One vector is turned by the same rotation once a step. Each row is the vector after some number of steps, and that number follows the row.
The counts run from 0 to 369.
[148  86 171  81 134  72 140 157 149  92 140 100 112 142 145  85 126 116
 156 147 163 120 106 130 162 137  99 172 159  88 148 127 119 139 114 137
 100  89 126 114 102 133  71 108 166 159]	361
[161 176 112 119  88 113 109 136 114 159 120 150 132 138 138 196 151 148
 116 124 110  76 145 136  83 149  97 164 116 139 110  79 134 131 110 158
 151 129  66 121  92 147 131 114 139 137]	85
[136  79 128  94  88 131 140 136 161  89 174 119 111 143 131 119 118  87
 162  98 136 139 115 131  98 151 167  96 113 129 192 172 155 109 139 115
 145 136 148  94 161 168 120 123 106 120]	34
[149 111 136 145 148 139 128 147 121  96 104  83 145 131 125 119 158 170
 134 137 117 122 115 142 135  71 103 106 172 154 124 151 128 110 163  72
 150 104 141 117  94  43  91 118 145  94]	148
[ 97 103 125 130 109 131 128 126 184 142 149 149 103 136 132  91 126 125
 170 118 141 150 128  99  71 156 136  87 175 121 136 125 127 105 120 117
 127 143 176 180 192 100 128 110 105 119]	290
[106 124 123 107 119 158  88 118 169 101 163 187 103 113 130 145 109 128
 152 134 111 164 149 101 150  84 164 130 118 145 153 122 126 120 115 174
 180 113 110 123 123  78 165 161  91 115]	258
[143 188 140 145 116 152 149 126 109 153 154 139 139 142 187 199 146 122
 144 126 105 113 153 115 108 159 117 153 108 165 105  88 127 126 115 170
 154 172 118 147  99 141 144 129 156  98]	87
[123 128 144 124 159 123 118 116 131  99 107 100 128 159 123 110 109 123
 145 142 116 109 141  95 180 164  78  99 144 110 160 183 100 133 158  71
 151 119 125 132 169 102 167 118 158 147]	135
[116 119 113 127  83 116 171 150 100 122 124 128 135 129  89 109 131  63
  83 142 152 121  91 152 152 109 138 144 145 131 101 136 128 146 146 150
 101  65 127  91 129 153  63 110 146 144]	195
[127  90 205 142 143 110 114  88 151 153 138 154 108 155 137 103  99 143
 116 151 129 120  95 103 163 127 145 109 150 155 165 109 173 123 175  80
  99 105 133 160 140 112 119 115 112 102]	216
[117 123 119 144 124 171  97 125 111 125 153 167 134 105 155 169 158 130
 115 177  74 114 112  96  89 123 113 150 139 137 135  78 126 109 135 167
 163 110  79 124  78 107 165 126 156 117]	82
[152  69 103  87 109  91 136 129 152 141 148 148 105  99 115 116 115 103
 118 117 150 161 155 165 131 146 164 135  99  92 158 114 157  89 132 149
  88 120 124 129 135 177 133 115 103 194]	30
[124  82 112 141 110 151 130 137 110 126 108 117 145 137 100 167 120 126
 132 133 101  77 114  75 106 188 115  88 123 143 174 151 151 112 155 114
 172 117 139 113 175  90 137 135 129  82]	301
[155 114 119 150 148 101 113 109 147 149 105 136 141  84  93 164 129 180
  70 139 121  88  92 173 121  84  91 126  85 141 123 118 145 108 155  98
 108  84 103 119 131 106 125 121 109 152]	228
[161 119  85 114  84 155 120 172 135  95 145 101 141 126 126 143 142 110
 154  93 111 152 189 152 116 136 128  96 139 138 123 165 114 112 149 149
 184 144 104 120 110 102 186 134 114 140]	333
[137 166 122 148 140 162  98 110  77 153 125 154 109 155 135 144 172 157
 122 163 112 138 123 142 101  74 149 142 159 148  88  91 112 129 128 116
 130 128  97 140  63 122  89 121 148 142]	161
[128  99 128 158  97 149 141 146 131 156 125 116 126 152 129 168 129 133
 141 125 115  85 131  79 107 183 140  86 120 158 155 149 156  99 165 116
 162 143 165 134 181  90 115 134 106  71]	300
[125 159 102 101  90  97 154 146 140 128  90 118 131 121 117 143 116  90
 146 112 142 156 189 130 183 170  79 166 108 114 106 120 113 103  84 172
 127 155 122 139 124 124 133 120 152 157]	98
[181  68  85  93 146 148 180 148 115 125 112  93 129 137 124 107 113 175
 176 108 112 123 151 129 123 163  96 101 109 106 136 138  91 107 140 117
 132 136 149 132 123  91 131 102 135 108]	66
[149 154 109 125 152 175 141 107  41 129 136 171 140 159 151 155 138 128
 140 138 111 141 163 131 140 136 141 139 128 144  98  93  86 141 151 138
 129 178 127 142  89 160 167 126 164 127]	165
[166 134 125 121  85 107 122 165 162 139 130 102  89 121 162 120 156 157
 127 128 114 162 160 182 111  95 136 135 158 140 115 122 138  85 117 113
 151 122  85 137  62  99 125 119 120 167]	328
[126 153 136 188 152 128 133 113 123 123  86  67  90 136 152 155 141 159
 126 172 100 120 109 105 105 124  91 128 114 134 157 160 123  79  82  84
 157 134 110 133 131 116  91 131 146 126]	314
[152 118 136  87  74  82 131 166 154 125 112 110 159 121 114 119 159 103
 145 104 163 142 150 161 142 155 135 143 148 122 112 118 187  89 103 160
 123 144 141 129 123 150  79 110 102 159]	108
[124 125 117 111 135 157 146  89 109 109 106 159 105 160 152  90 109 140
 174  91  79 165 119 156  99  97 161 110 127 124 174 126 126 107 102 111
 135 124  80 121  91 137 168 140 151  94]	247
[156 133 129 159 166  90 128  93 150 168 109 135 156  91 112 178 145 179
  74 138 125 104  97 166 106  82 107 114  85 141 109 101 157  99 157 104
  91 113 126 135 129 129 120 119 107 131]	229
[157 143 150  89 155  98 143 129 112 113 122 111 151 168 162 148 138 106
 164 127 143 114 127 126 179 172 116 140 116  86 107  98 123 148  87 176
 109 141 132 141 127 191 101 140 134 135]	353
[167 144  84 132 136  85 155 101 135 169 102 108 125 140 123 146 126 120
 106 116 106  81 111 113 124 155  84  90  81  72 103 125 118 150 125 137
  92 112 135 153 167 127 154 117 120 165]	53
[121  83 154 175 172 137 134  90 147 111 129 134 154 103 128 153 111 153
 109 151 108 115  83 124 139  88 115  89  98 167 159 137 144  98 180  95
 134 101 149 128 132  87 138 132 127  73]	225
[178 127 138 111  73  99 128 160 148 129 126  97 112 131 164 111 162 154
 139  93 119 142 154 192 106 122 126 136 155 133 130 119 152  87 126 122
 139 134  71 126  71 121 141 118 118 157]	329
[133 125 132 162 111 107  97 136 141 183  91 119  86 131 112 182 146 163
  92 175 113  85 113  75 111 145 113 121 108 141 138 124 163  95 130 111
 146  94 107 131 143  84  84 125 102 136]	305
[138  96 114 122 161 164 116 118 154 130 138 125 102 102 125  91 148 191
 162 143 115 162 124 104  82 107 124 111 148 126 136 111 105  81 116 112
 156 131 146 150 107  60 120 113 107 116]	69
[142  97 140 127 162 101 128  96 152 152 140 155 149 100 101 149  95 161
 113 123 157 106 146 134 156 150 110 103  84 157 135 116 146 111 193 106
  95 140 167 168 168 113 161 121  91 130]	220
[126  73 120 117  82 110 198 158 142 163 145 124  98 141 162  96 106  99
 139 113 140 137 138 112 121 167 117 121 159 117 123 116 110 133 143 142
  76 121 169 163 153 125 102  94 147 139]	286
[149 108 145  86 107 111 149 163 141 109 128 111 184 117 127 122 177 100
 148  99 156 158 141 150 131 158 151 128 144 123 115 109 184  92 100 168
 112 160 158 136 121 173  97 108 100 127]	109
[163 148 136 182 157 108 161 106 138 164 132 119 133 119 134 187 139 170
  97 130 129 108 114 159 112  79 112 112  82 170 103 115 129 111 161 115
  95 136 151 147 126 127  92 124 111 120]	230
[149 123 120 149 125 152 181 131 128  98 119  75 104 138 173 127 128 137
 170 121 102 172 169 142 115 118 111 117 134 151 156 167  96  72 112  94
 171 170 115 138 103 117 139 117 149 121]	323
[113 153 108 127 119 137 142 113  93 115 137 132 122 171  82 107 129  78
 152 107 149 128  87 151  93 157 145 111 127 134 125 163 122 156 112 115
 116 137 147 120 190 193  67 113 124 126]	200
[120 155 114 176 189 134 129  94 111 117  91 105 139 110 120 169 147 167
 130 158 100 116 120  96  80 143  97 114  80 119 152 137 119  69  83 109
 157 156 132 153 165 127 165 124 133 133]	312
[103  67 144 114  75 125 123 147 155 145 125 137 104 140 127  79 121 126
 152 118 124 104  92 104  80 165 135 102 184 134 173 138 160 116 140  99
 137  92 119 129 155  88 114 108 129  99]	292
[ 98 155 131 145 133  82 134  91 136 141  74 149 106 125 130 152 120  98
 129 119 120 153  89 149 128 114 152 155 102 113 120  81 166  90  60 168
  75 126  99 135 112 160  96 146 131 121]	17
[160 141 129 138 151 111 167 109 127 120 119  84 131 113 171 132 151 169
 158 109 108 151 150 165  87 136 106 123 104 125 126 124 117  62  81  99
 129 198 116 157 120 157 156 111 138 152]	321
[140 118 110 139 113 154 132 174 101 145 173 118 128 156 123 161 164  61
  84 167 137 127 166 109 144 174 139 108 147 114 113 146 129 126 169 155
 119 124 170 135 161 167 103 120 117 170]	120
[120 123 107 127 109 109 154 132  95 129 130 143 159 112  84 119 139  66
  88 136 156 133  79 164 142 124 135 133 131 113  88 114 132 156 138 162
  80  83 133 108 149 181 105 104 136 156]	196
[151 132 127 126 106 137 108 154 118 138 138 137 160 130 159 170 168  90
 103 129  96 130 145 138 153 120 156 120 142 108  98  84 150 134 150 200
 136  99 106 133  75 127 172 162 108 135]	340
[139 157 145 152 146 107  96 130 121 167 148 131  95 164 149 142 145 100
  78 188 130 108 144  90 164 162 118 115 144 103 107 114 124 149 165 104
 101 105 124 180 147 130 123 116 135 202]	129
[143 119 119 113 107 182 113 147 104 102 147 131 130 133 136 169 139 148
 159 140  83  84 115 125  67 147 105 133 135 154 170 123 130 118 127 131
 196 116  84  94 100 112 144 126 158  88]	80
[169 121 120  87  83 143 152 131 149 148 150 153  86 173 160 142  98 141
 184  71 120 150 176 147 142 118 174 136 101 171 144 111 126 132 138 153
 139 164 120 131  96 124 133 152 101 102]	254
[149 112 143 117  97  88 117 114 183 152 179 135 129 133 159 139 155 116
  84 121 130  94  98 118  99 120 164 108 121 113 146 105 185 127 153 141
 100 112 132 128 144 169 131 117  84 163]	40
[120 159 162 121 105  81 157 116 130 125  80 114 144 134 178 135 133  97
 133 125 102 126 129 124 157 148  96 173 132 119 129  78 155 117  73 161
 110 120  81 133  85 145 150 125 182 128]	95
[172 162 140  93 135  84 123 147 126 119 102 108 119 172 146 154 144 117
 166 128 140  93 127 124 170 159 115 162 109  85 104 109 129 163  79 167
 117 118 118 125 123 173  72 146 127 149]	352
[108 176 167 117 146 145  92  92 101 105 130 167  93 175 167 126 128 131
 166 158 105 164 127 116 154  96 148 158 152 167 150 102 112 143 100 115
 154 154  88 128  80 122 140 147 155 110]	170
